[-43 -35 20 38 8 18]
[-2 49 -27 5 32 17]
[-26 -26 23 -18 41 -39]
[3 -35 3 -33 3 13]
->
[3 -35 3 -33 3 13]
[-43 -35 20 38 8 18]
[-2 49 -27 5 32 17]
[-26 -26 23 -18 41 -39]

[21 0 2 -4 -28 18 -13 -8 -16 -13]
[21 21 8 -6 -30 -8 -34 -51 -14 1]
->
[21 21 8 -6 -30 -8 -34 -51 -14 1]
[21 0 2 -4 -28 18 -13 -8 -16 -13]

[-32 -17 -29 -5 -28]
[19 -4 21 -12 1]
[-21 6 -24 14 -39]
[-9 3 -6 14 -35]
[-17 -9 -15 -13 -18]
[-6 1 -7 -7 -33]
[-18 -2 -24 -20 -34]
[-24 -1 -25 10 -41]
[-26 -10 -25 -5 -32]
[1 -1 4 10 2]
[-10 -7 -7 -2 -11]
[-23 7 -25 21 -38]
->
[-23 7 -25 21 -38]
[-32 -17 -29 -5 -28]
[19 -4 21 -12 1]
[-21 6 -24 14 -39]
[-9 3 -6 14 -35]
[-17 -9 -15 -13 -18]
[-6 1 -7 -7 -33]
[-18 -2 -24 -20 -34]
[-24 -1 -25 10 -41]
[-26 -10 -25 -5 -32]
[1 -1 4 10 2]
[-10 -7 -7 -2 -11]

[-31 5 -28 -25 -31 -11 -2 -26 15 -17 -15 -30]
[11 -4 6 -39 1 -53 -14 24 -6 14 -34 13]
[-4 -2 -4 -4 -4 -4 -3 -3 -2 -3 -4 -4]
->
[-4 -2 -4 -4 -4 -4 -3 -3 -2 -3 -4 -4]
[-31 5 -28 -25 -31 -11 -2 -26 15 -17 -15 -30]
[11 -4 6 -39 1 -53 -14 24 -6 14 -34 13]

[-15 11 -24 14 3]
[-43 -3 19 12 0]
[37 14 31 -5 -10]
[2 -3 -11 -6 11]
[9 14 -6 -7 44]
[-27 -15 24 20 -14]
->
[-27 -15 24 20 -14]
[-15 11 -24 14 3]
[-43 -3 19 12 0]
[37 14 31 -5 -10]
[2 -3 -11 -6 11]
[9 14 -6 -7 44]

[-22 -23 -22 -15]
[20 26 21 21]
[-46 -14 -45 16]
[11 -3 10 -14]
[19 0 18 -15]
->
[19 0 18 -15]
[-22 -23 -22 -15]
[20 26 21 21]
[-46 -14 -45 16]
[11 -3 10 -14]
---
[-3 11 15 -2 5 6 23 0 6 -10 17 3 -3]
[-2 43 18 -6 1 -4 32 -15 1 -13 43 -13 -12]
->
[-3 -3 11 15 -2 5 6 23 0 6 -10 17 3]
[-12 -2 43 18 -6 1 -4 32 -15 1 -13 43 -13]

[5 20 6 -3 30 32 -10 24]
[3 -3 -2 -7 -11 -8 -10 -8]
[-12 -34 14 -3 1 -10 43 -5]
[-9 12 -25 12 -27 -5 4 -20]
[-2 -11 4 9 3 -15 18 -1]
[7 24 -23 -3 -1 8 -11 -6]
[-2 11 1 5 8 14 -6 10]
->
[24 5 20 6 -3 30 32 -10]
[-8 3 -3 -2 -7 -11 -8 -10]
[-5 -12 -34 14 -3 1 -10 43]
[-20 -9 12 -25 12 -27 -5 4]
[-1 -2 -11 4 9 3 -15 18]
[-6 7 24 -23 -3 -1 8 -11]
[10 -2 11 1 5 8 14 -6]

[15 18 5 -11 -15]
[-5 -10 -14 54 38]
[10 27 32 47 1]
[12 -9 9 -20 10]
[14 -30 -37 -32 30]
[8 45 38 6 -4]
[-17 -5 -9 12 12]
[41 21 21 -7 25]
[33 13 -23 -17 14]
->
[-15 15 18 5 -11]
[38 -5 -10 -14 54]
[1 10 27 32 47]
[10 12 -9 9 -20]
[30 14 -30 -37 -32]
[-4 8 45 38 6]
[12 -17 -5 -9 12]
[25 41 21 21 -7]
[14 33 13 -23 -17]

[-7 -4 -4 14 2 11 -25 3]
[40 27 19 -10 25 -24 19 18]
[10 -3 4 17 2 12 -22 -5]
[-15 -1 -6 23 12 28 -17 25]
[-26 -26 -17 4 -21 16 -17 -15]
[6 8 7 22 17 23 -4 22]
[4 -7 0 22 4 24 -23 4]
[-12 11 17 24 -6 26 20 -10]
[-47 4 6 24 -20 32 25 -16]
[-13 3 -2 26 14 33 -8 27]
[15 -10 -3 9 5 8 -28 2]
->
[3 -7 -4 -4 14 2 11 -25]
[18 40 27 19 -10 25 -24 19]
[-5 10 -3 4 17 2 12 -22]
[25 -15 -1 -6 23 12 28 -17]
[-15 -26 -26 -17 4 -21 16 -17]
[22 6 8 7 22 17 23 -4]
[4 4 -7 0 22 4 24 -23]
[-10 -12 11 17 24 -6 26 20]
[-16 -47 4 6 24 -20 32 25]
[27 -13 3 -2 26 14 33 -8]
[2 15 -10 -3 9 5 8 -28]

[4 -5 -9 -2 14 1 -1 2 -4 -1 4]
[-9 7 3 -11 -27 0 4 -1 23 -2 -4]
[-11 -4 -3 11 -1 -4 -8 -8 2 -3 -9]
[19 6 10 -8 7 6 10 12 -14 7 12]
[34 21 7 -43 -9 29 18 23 -15 17 -15]
[14 9 19 -5 -7 2 13 10 -7 7 16]
->
[4 4 -5 -9 -2 14 1 -1 2 -4 -1]
[-4 -9 7 3 -11 -27 0 4 -1 23 -2]
[-9 -11 -4 -3 11 -1 -4 -8 -8 2 -3]
[12 19 6 10 -8 7 6 10 12 -14 7]
[-15 34 21 7 -43 -9 29 18 23 -15 17]
[16 14 9 19 -5 -7 2 13 10 -7 7]

[-16 -37 26 2 26 47]
[12 -13 -11 -14 11 -8]
->
[47 -16 -37 26 2 26]
[-8 12 -13 -11 -14 11]

[14 -17 -1 -3 -5 17 8 13 -1]
[-46 21 17 45 -12 -38 -43 -41 29]
->
[-1 14 -17 -1 -3 -5 17 8 13]
[29 -46 21 17 45 -12 -38 -43 -41]
